Each row is where one point has got to under a steady rotation. How many ticks took it there?
The counts run from 0 to 188.
[135 170 103 141 176 129 152 126 161  92 181 133 177 164  88 130  85 149
 120 143  91 115 148 142 137 160 109 118 155 114 123  87 142 115 159 123
  77 120 145 149 142 166 101 115  92 128 128 105 123 149] : 143
[134 180 149 148 121  93 123 141 129 106 159 152 109 111 130 133 102 118
 133 131 123 105 196 109 102 117 133 114 134 147 152 107 135 155 145 135
  96 166 148  68 115 124 146 156  82 143 161 114 190  90] : 22
[ 87 109 199 138 121 111 125 156 132 169 131 110 145  93 108 111 120 128
 121 117 143  84  92 155 107 100 189 134  99 113 129 149 168 151 138 170
 148 157  74 134 129 130 144 149 151 142 123 118 159 155] : 3
[150 172 119 135 131 175 121 116 172 140 104 122 158 163 129 152  94 125
 162 160 114 128 132 117  76 141 114 145 139  79 123 114 143 110 124 106
 189 150 169 125 104 112 116  57 131 128 107 110 138 144] : 45
[109 133 109 145 116 105 151 114 147 123 169 168  97  99 108 138  87 108
 141 160  99  81 148 128 125 121 111 112 114  85 122 119 140 145 192 140
  56 142 120 130 124 157 152 133  96 156 133  91 137 150] : 132
[126 129 124 141 111  77 138 111  96 149  95 180 113 109 133 101 134 119
 122 125 140 101 143 146 138 120 133 113 113 151 137 142 148 130 166 145
  85 144  31 147 118 172 170 155 120 155 114 143 143 138] : 119
[167 179 131 125 142  99 151 125  97 138 146 119 171 127  87 106 105 126
  96 115 127 150 208 123 130 174 118 152 163 150 121 119 152 104 167 131
 103 155 150 121 141 154  80 130 131 160 122 151 122 130] : 28
[133  98  88 160 168 139 109  92 167  90 139  92 103 132 157  99 155 154
 133  95 134 168 127 125 148 121  91 141 128 155 143  86 104 127 108 119
 107 115 187 146 127 103 127  90 106 110 146 109  92  89] : 65
[119 200 162 153 152 105 155 147 113  98 123 174 143 123 127 156 110 140
  93 134 130  64 127 112  85 123 124 106 129 113 118  98 148 131 151 128
 154 122 103 105 100 158 194 118 133 137 132 137 164 120] : 10
[111 131 152 117 117 115 145 140  97 157 159 148 133  99  97 137 111 113
 127 135 120 118 134 133 118 115 104 138 119  74 111 134 148 120 191 147
 106 134  98 140 163 175 101 117 133 205  95 128 108 197] : 128
[125 135 147 147 115  97 167 129 119 149 118 147 145  99 113 102 114 122
  75 125 125  64 117 148 116 104 171 138 126 128 109 156 161 151 161 147
 111 149  56 134 101 146 187 158 157 129 116 146 142 128] : 6
[149 135 135 138  88 132 100 121 154 183 123 107 144 129 107 113  93 107
 171 139 117 141 179 138 103 142 169 152 140 124 148 160 154 138 133 151
 118 207 141 109 120  92  76 122 103 137 131 108 167 141] : 36
[128 159 110 154 161 114 122  96 161 123 137 125 141 119  97 111  91 138
 163 123 121 135 188 121  98 189 121 123 128 139 142  96 156 117 154 141
 105 174 174 139 111 134  96  95  94 144 139  74 139 137] : 32
[150  87 123 120  96 134  82 121 115 142 108  86 108 144 165 116 175 112
 164  99 161 175 135 126 153 102 135 152 129 166 148 156  89 150  77 131
 138 134 149 100 134  83 106 139 115 105 147 153 114 106] : 70
[100  52 133 102  93 140 108 129 110 174 103  97  98  91 125 132 164 112
 153 111 157 157  89 118 142 131 136 134 102 118 122 173 100 123 108 146
 160 120 141 148 141 104 112 118 166 126 115 112  83 152] : 82
[107 141 171 109 110 115 141 150  85 156 150 150 136 108 106 146 107 115
 140 137 134 114 127 123  98 119 105 138 123  77 118 131 137 114 186 148
 130 134  96 123 165 177  98 113 129 197  94 140 117 192] : 127
[107 166 176 118 112 116 121 167  81 139 131 172 138 137 119 163 114 118
 163 142 142 109 133 113  78 125 103 116 111  94 132 118 136 111 157 138
 165 128  96 102 150 177 123 122 112 189 100 127 146 188] : 125
[106 119 123  95 120 157 134 160 106 111  96 161  99 123 143 179 143 125
 145 154 128 120  91  95 125 141 130  77 106 107 116 143  92 115  79 102
 181  70 133 108 119 117 165 148 147 102 132 127 141 126] : 90
[160 144 135 118 111 133 150 128 104 123 154 104 161 143 127 130 143 121
  77 104 148 125 144 116 124 106 111 179 162 102  87 134  91 117 133 133
 152 104 195  91 121 113 135 100 170 129 126 167  66 135] : 173
[164 107  88 117 151 151 137 109 126 116 141  86 137 148 147 103 150 143
  85 104 137 182 127 131 157 111  84 175 154 137 126  94 114 111 134 103
 123 109 180 144 145 119 100  90 147 122 125 164  77 101] : 62
[104  95 174 130 109  92 106 145  97 170 123 128 118  98 127  99 141 123
 143 109 145 132 119 146 134 103 152 122  97 150 153 142 156 143 159 154
 112 159  44 147 151 152 115 158 116 176 114 133 150 157] : 116
[158 189 173 119 113 108 125 164  86 138 156 133 158 135 109 130 110 111
 125 126 130 136 205 115 109 136 130 147 154 147 137 125 136 134 135 140
 120 157 151  62 140 130  92 161 107 151 144 158 179 115] : 25
[131 136 142 117 163 104 152 154  75 118 116 151 143 128 125 108 152 153
  76 121 125 149 119 133 165 143 128 103 132 173 132 119 138 110 134 108
 115  87  57 160 160 174 126 178 152 127 129 175 146 101] : 107
[143 125 145 138 112 131  99 129 169 156 163  85 176 163 115 110  97 121
 144 132 114 119 142 179 139  95 170 154 155 141 133 141 155 162 126 141
  90 179 120 120 143 104  73 143  91 115 134 132 157 157] : 149
[118 149 192 134 137 114 148 165 103 143 175 103 140  93 102 126 105 130
  89 107 137 113 137 120 106  97 126 163 127  97 123 106 158 126 186 153
 137 139 136 107 159 151 109 124 153 189 119 141 142 138] : 15
[ 81 116 198 146 132 120 113 163 133 161 134 111 141  98 105 130 109 133
 141 116 138  82  86 153  97 112 180 129  97 117 129 137 164 152 130 166
 162 156  80 135 135 127 135 140 140 140 124  99 161 162] : 2
[156 184 102 136 138 167 130 100 172 130  97 143 155 169 132 152  97 130
 158 155 109 126 152 120  75 162 108 134 144  92 118 118 143 101 120 103
 172 149 160 131 101 117 132  60 126 121 111 115 147 138] : 44
[135 156 158 139 138 143  98 121 154 143 129  88 200 179 135 129 124 136
 148 105 156 112 117 147  78 100 131 182 143 104 115 109 141 128 117 144
 180 156 141 122 130 113 108  63 121 132 103 134 117 178] : 159
[157 105  75 144 104 166 145  85 187 135 132 104 112 122 154 112 110 123
 101 148  93 127 128 139 143  86 124 173 142  92 118 124 135 144 147 102
  97 157 152 139  91  88 152  95 137 114 126 129 112  90] : 52
[111 188 195 136 150 120 144 174 105 117 146 147 147 127 118 156 103 138
 105 122 136  88 123 109  72 108 116 129 114  96 125  83 150 129 150 142
 184 128 135  91 130 156 156 114 137 163 130 128 170 132] : 12
[ 86  84 116 127 167 140 156 133 141 100 142 130  80  77 116 137 138 156
 100 129 105 126  79 124 171 131 118  87  91 122 132 109 131 129 132 108
 103  81 123 176 149 140 139 155 142 117 143  96 129  89] : 98
[ 94  68 139 105 108 137  99 130 113 158  97  95  95 101 138 137 160 122
 173 105 159 158  92 116 126 145 131 129  93 116 130 169 110 125  94 152
 181 124 151 138 141  99 105 115 151 134 115 104  84 166] : 81
[118 176 147 123 125  95 130 140  90 121 112 198 122 147 141 153 116 120
 164 138 142  97 138 115  73 140 109  88 106 117 139 111 132 112 148 130
 148 130  76 108 115 176 167 124  98 171 112 125 161 170] : 123
